In the data rows, the value 128 means zero.
Each row has a hidden score. How much does it go up from the first row of each pair to the second? 7 means little or no change, 15 a big rise and 0 a big fall.
  116  191  103  123  158  186  129  108
  195   30  136  170  112   41  163   86 >> 0
  153   53  113  154  123   99  193  144
  179  119  125   91   90  164  115  197 >> 11
  123  106  178   36   70   69   37  134
   96  135  167   31   77  142   54  175 >> 7
  160  150  133  184  114  127  158  130
  129  122  142   95  103  142  101  191 >> 5
   62  104  231   53  255  143  200   53
  144  134  129   19   66  129   75  213 >> 1
  139  200  117   46   75  134   36  109
  108  138   93  178  138  120  149   72 >> 2
   88  129  108  146  156  130  172  131
  119  133   99  141  153  116  160  136 >> 9
  161  109   99  152   96  107  140  124
  134  127  130   99   92  144   93  166 >> 7
  126  175  150   15   77   98   66  179
  175  159   98  152  106  153  127  143 >> 5
  116  138  134  149  183   99  163  152
  142  171   69  132   97  154   82  102 >> 6
   89  120  142  156  136  171  119  102
   82   97  205   82  255  162  173   14 >> 15
  107  148   96  162  132  157  141   96
  151   92  110  132  116  131  146  115 >> 6
  118  115  144  165  159  138  159  118
  159   91  147  111  182   84  138  124 >> 10
  109  135  194   60   78   76   42  129
  154  113  123  128  108  150   97  161 >> 5
   89  112  157  136  174  112  165  149
   62  151  165  157  166  137  157  110 >> 8
   72  129  191  132  158  139  141  154
  156  127   79  151  109  131  147  131 >> 8
  142   85  185   94  106   78  115  206
  160  126  153  144  104  143  122  108 >> 10
  184  150  138   27   98  117   19  134
  144  142  137  166  115  116  117  123 >> 2
  125   99   82  160  142  150  174  143
   97  173  139  154  169  142  154  136 >> 12
  182  104  115  137   56  127   87  171
  155   86  129  124  100  132  161  139 >> 8
  231  130  139   62  106  147  118  206
  140  130  192   42  101   97   77  181 >> 4
   57  113  127  166  141   93  161  157
  114  106  137  177  116  114  147  136 >> 8
  170  157  150   89   86  163  111  191
  168   78   46  186   99  100  168   73 >> 2
   90  157  112  140  162  123  138   90
  113  142  115  161  120  123  146   97 >> 4
   87   73  166   92  255  196  185   12
  160  105  155  143  179  139  147  169 >> 5
  174  134  114   93  127  128  152  217
  127  113  177  151  140   77  173  125 >> 5
  158  125  133   93   70  155  116  154
   63  142  118  156  175  129  145  115 >> 8
  142   64  111  185  107  101  160  100
  150  216  199   77  222  213  105   94 >> 15
  154    0   73  158  149   50  234   23
  121  127  167  139  139  126  148  155 >> 10
   92  145  120  159  130  117  139  125
  175  173  161  136  139  150  120  151 >> 13
  132  168   72  133  127  122   78   71
  147   82  113  160  104  136  130  138 >> 0
  115  154  116  164  133  130  173  130
  165    0   74  134  148   33  205   53 >> 4
  127  123  135  184  134  134  157   91
  139  144  132  143  151  142  154  163 >> 9
   78  143  145  126  139  126  126  181
  145   40   39  157  116   37  197   88 >> 4
  108   89  116  162  106  104  141  111
   78  115   93  149  160  156  157  113 >> 9
  146    0   58  168  130   34  212   57
  117  164  185  147  158  147  149  147 >> 15
  186  140  116   77   57  117   37  104
  178  114  166   97  105  136  140  186 >> 6
  118  189   55  145  160  154  108  104
  124   96  152  100  226  154  166   27 >> 8
   74  152   99  177  141  134  141   94
  121  157  155  106  113  136  117  152 >> 10
  188  158   94   79   93  122   64  147
  127   73  111  192  128  147  179   95 >> 0
  138  106   96  158  132  158  142  161
  134   93  125  123  132  114  157  136 >> 8
  115  151  123  131  120  101  121  145
  162  109  163  156  125   79  165  107 >> 7
  130  143  133  151  140  154  158  122
  134  143  145   77   43  114   33  135 >> 5
  124   46  109  144   92   88  142  116
  120  147  121  155  143  150  146  128 >> 14
  138  156  125  153  128  109  122  161
  111  125  143  171  136  117  140   90 >> 5
  123  165   75  155  157  208  126   72
  127  157  108  144  123  134  123  154 >> 5
  150  164  124  122  171  111  143  162
  136  139  115   65   55   76   24   90 >> 3
